In the rows, 128 means zero.
One turn moves each row of this set onto another row. After a few examples, where does it send each row asked below?
Fem: [ 99 131 112 133 107 131  92 158 127  99 118 136 124 149 109 108  93 137
 136  91 132 117  80 123 169 146 115 163 138 126 161]
dem: [101 147 119 120  93 121 122 148 135 126 129 123 133 177 119 107 137 124
 119  96 117 122  88 109 165 125 105 180 121 147 165]
vesi: [ 98 115 112 128 107 120  95 144 130  89 105 161 129 145  96 101 125 135
 144 111 126 131  81 121 152 149 136 146 136 124 143]
Degid: [107 135 140 136  83 107 124 124 145 102 132 138 135 160 102  89 146 110
 143 107 112 138 110 110 160 133 144 156 124 151 140]
duv: [116 146 128 120 154 148 157 128 114 129 157 132 157  99 132 180 125 152
 140 133 139 151 113 163 137 142  97 151 121 159 158]
pavo: [107 116 138 101 147 128 157  97 136 113 156 146 159 110  99 166 141 148
 157 118 156 136 138 170 137 125 118 133 123 137 151]
dur: [102 122 112 131 104 124  88 155 129  97 106 148 127 147  99 102 113 142
 141  95 137 121  82 122 154 148 121 156 137 122 155]
rula: [ 99 133 118 139 106 101 142 140 137  96 149 129 158 168 111  89 133 114
 162 103 104 138 116 101 165 133 153 164 126 148 140]
vuza: [ 95 136 112 134 115 132 104 149 124  94 132 136 124 148 116 113  84 124
 133 105 114 126  77 121 183 148 122 162 140 135 155]
nika: [110 141 145 124 141 155 131 134 125 109 137 128 145  99 133 161 120 164
 162 124 167 119 153 165 119 117 107 148 108 132 160]
Bizu: [ 99 140 108 136 109 118 127 150 134  99 156 126 162 173 125  97 118 127
 149 107 105 134 116 104 171 122 155 190 134 154 155]
Tos: [108 112 150 109 156 139 167 123 129 107 175 117 169 111 114 144 152 138
 149  96 145 123 147 166 165 121 144 129 122 144 148]
Tar: [102 132 129 106 154 154 141 114 125 106 156 149 158 108 132 175 128 156
 147 151 142 138 141 167 135 112 131 158 122 147 157]
zovi: [107 139 118 150 102 105 132 157 129 101 125 131 156 158 117  84 151 124
 165 109 110 142 110  96 140 144 145 159 118 146 136]
Malov: [ 93 120 112 128 114 120 105 136 128  82 118 161 128 145 103 107 117 123
 141 125 109 139  79 119 166 150 144 146 138 132 138]
Noga: [105 131 148 122 156 163 144 161 110 102 135 116 158 101 148 142 164 156
 152 123 150 114 148 155 129 116 134 135  99 136 148]
podez: [ 83 140 134 103 150 157 130 131 109  92 162 135 158  92 131 160 150 174
 141 135 162 129 144 154 137 129 141 145 123 127 163]
dudel: [ 98 123 136  97 164 147 167 148 115 124 146 110 160 121 130 153 168 149
 138  98 151 107 125 156 147 117 104 131 103 129 157]
Reb: [103 138 130 130  88 122 115 126 143  98 146 140 139 167 116  99 128 116
 130 119 105 137 114 114 172 118 156 182 132 158 151]
mag: [ 96 140 111 137 105 114 121 168 129 103 113 128 152 171 125  88 151 137
 160 107 121 121 113  95 134 125 132 169 110 132 149]
Fozi: [107 144  99 136 109 117 127 166 128 120 148 120 164 174 124 103 127 137
 139  93 113 135  97 103 162 134 128 194 133 155 165]
dat: [ 98 149 129 130  86 126 108 155 135 111 108 127 126 169 126  96 145 129
 134 107 124 115 104 105 145 118 115 173 109 136 157]
Derup: [ 91 130 112 132 117 128 109 140 124  86 130 149 126 147 113 112  96 117
 135 121 103 136  77 120 180 149 137 154 140 137 144]
meb: [ 84 150 141 113 149 162 132 138 107  92 165 120 152  89 138 158 134 170
 145 127 164 123 148 153 142 131 131 144 118 126 164]
kipu: [ 78 140 139  96 155 138 163 118 113 104 172 117 152 100 116 163 144 152
 142 108 158 123 129 152 157 140 110 122 118 121 159]
dufi: [101 140 139 107 152 140 163 121 125 124 150 119 144 112 124 173 119 145
 152 110 155 119 129 164 143 124  80 136 108 132 160]
sifi: [122 129 126 113 161 154 156 157 108 136 161 115 176 107 133 160 162 161
 124 103 143 139 111 162 149 138 116 153 124 160 164]
tofa: [107 147 139 123 142 145 142 138 105 114 167 120 162  78 119 158 148 171
 141 107 165 147 124 155 138 165 118 134 128 142 162]
lezo: [113 146 138 147  80 116 112 148 135 108 111 135 131 153 115  87 154 123
 143 110 119 135 105 105 139 139 131 159 114 149 143]
tadud: [110 122 134 110 159 166 141 146 118 107 171 123 175 110 140 154 145 161
 134 118 144 126 146 167 155 109 154 164 127 154 163]
bez: [ 97 139 101 126 109 110 131 166 131 119 127 120 156 182 118  98 142 136
 147  88 123 118  99  99 151 126 113 178 118 135 161]
rud: [128 128 154 137 149 144 159 148 113 115 155 115 168  86 126 139 165 145
 153 105 144 143 135 160 138 149 136 122 114 156 139]
zor: [110 148 118 131  92 126 116 143 135 118 145 131 143 167 122 109 128 125
 116 110 105 142  92 113 171 129 132 192 135 166 163]
dig: [130 132 143 131 136 137 140 125 125 121 143 138 159  87 110 160 140 162
 160 116 164 148 135 169 116 147 112 137 122 150 152]
Vod: [ 84 130 138  95 149 134 154 115 119 105 170 124 157 100 105 158 152 160
 144 100 170 124 134 156 150 139 117 125 124 119 162]
Zano: [100 148 132 116 150 145 150 135 101 113 168 127 163  81 124 165 155 166
 135 123 153 153 115 151 140 162 120 133 127 144 158]

duv moves to Tar
Malov moves to vesi
And these:
dat moves to dem
bez moves to Fozi
kipu moves to Zano
sifi moves to tadud

One turn moves each row of this set onto another row. After a few examples, where does it send each row asked below?
gebo: [120 137 192 128 131 120 132 160 144 120 144 159 149 130 156 120 149 141
 148]
buzas: [ 87 158 157 135 130 145 127 169 111 140 148 110 130 108 159 154  91 114
 136]
Riza: [130  88 151 145 122 153 134 165 135 119 135 123 150  96 187 155 146  65
 119]
selok: [124 114 160 145 132 164 116 184 119 145 136 163 147 153 150 162 150 137
 134]
nomep: [ 79 124 169 173 141 124 116 138 148 156 153 100 137 146 172 137 133 115
 135]
Luf: [135 156 153 155 149 148 148 204 123 137 119 127 163 130 173 155 137 115
 147]
bekub: [ 88 120 117 135 143 153 114 147 122 129 105 100 175 122 171 124 129  97
 130]
tivor: [ 81 145 161 153 119 138 136 165 116 124 133 145 153 118 143 170 127 131
 153]
Zetu: [122 118 175 145 128 171  96 161 130 153 152  97 111 152 160 145 153  92
 127]
mov: [136 139 167 158 177 112 147 142 114 138 143 152 158 110 163 127 135 113
 152]
pidu: [123 133 197 119 139 141 124 174 119 106 147 145 128 112 140 151 117 121
 155]
talab: [126 130 198 131 134 137 108 139 140 136 154  96 114 135 157 117 159  92
 140]
mokob: [115 106 146 153  94 138 121 130 128 125 128 140 165 109 181 163 150  77
 123]
loleb: [141 127 137 146 112 124 126 130 137 128 105 122 171 133 201 155 145  86
 134]
loz: [159 153 156 147 130 155 166 159 113 158 151 148 151 119 150 153 127  98
 140]
vel: [135 120 181 153 161 125 114 140 142 145 133 105 135 158 167 123 177 105
 149]
nufom: [122  93 158 112 171 134 105 153 135 122 130 118 168 130 169 105 109 105
 127]
vupot: [110 126 142 172 163 152 139 182 123 156 147 141 150 128 175 157 105 126
 132]
Duki: [ 86 106 132 115 107 158 137 142 135 141 132 111 167 118 145 116 138  96
 115]
vove: [150 143 149 118 128 167 142 170 101 150 124 127 133 135 139 154 164 102
 142]
Rela: [105 136 173 155 135 135 137 127 144 157 166  89 117 121 162 122 135  87
 135]
Tema: [126 106 142 139 155 159  86 160 124 125 123 128 176 128 184 113 125  94
 119]
Peg: [118  82 153 111 136 166 130 150 153 124 147 132 150 115 154 101 129 103
 118]
pip: [135 146 179 141 128 166 103 175 106 115 140 157 136 122 152 164 125 113
 147]
rav: [123 121 132 108 108 150 126 111 126 151 130 124 170 137 146 115 131  96
 121]
Zadem: [123 122 154 164 140 158 123 127 115 173 156  98 120 137 152 148 148  77
 131]
Pobu: [126 152 162 131 149 132 122 135  73 140 134 130 141 107 137 154 133  91
 150]
tiza: [153 120 164 121 120 121  95 131 134 113 116 124 152 138 197 154 116  91
 135]
rik: [114  84 158 113 111 115 143 123 145 133 141 125 145 131 164 164 108 101
 128]
Nuv: [109  83 144 119 134 114 155 157 147 129 114  99 154 132 176 166 128 100
 134]
Tak: [126 141 166 141 133 147 184 180 130 145 158 133 145 101 147 145 124 103
 138]
vuref: [113 148 166 139 128 125 133 134 105 133 130 154 154 135 134 170 123 130
 161]
Tesi: [108  79 162 123 134 133 115 176 133 105 118 109 147 115 181 165 137  85
 129]
rinum: [146 102 143 126 125 178 108 133 138 133 140 148 158 129 166 106 135  94
 117]
bizuk: [121 164 168 110 114 146 157 178 145 132 139 111 126 120 158 124 135 122
 141]
guf: [112 117 167 162 147 150 111 171 157 152 139  95 128 166 180 138 153 117
 135]
nosil: [162 101 162 114 124 128 137 129 149 131 142 124 138 126 187 147 102  85
 127]
Lave: [112 121 128 112 154 129 120 119 124 134 108 102 169 138 161 118 113 104
 139]
Kov: [150 150 168 130 164 120 160 181 124 136 123 125 158 137 158 146 129 121
 158]
Zinis: [108 115 166 173 156 124 110 117 118 161 143 115 145 152 155 146 160  99
 143]

bizuk moves to Pobu
loleb moves to Tesi
And these:
vuref moves to Luf
guf moves to talab
Duki moves to Lave

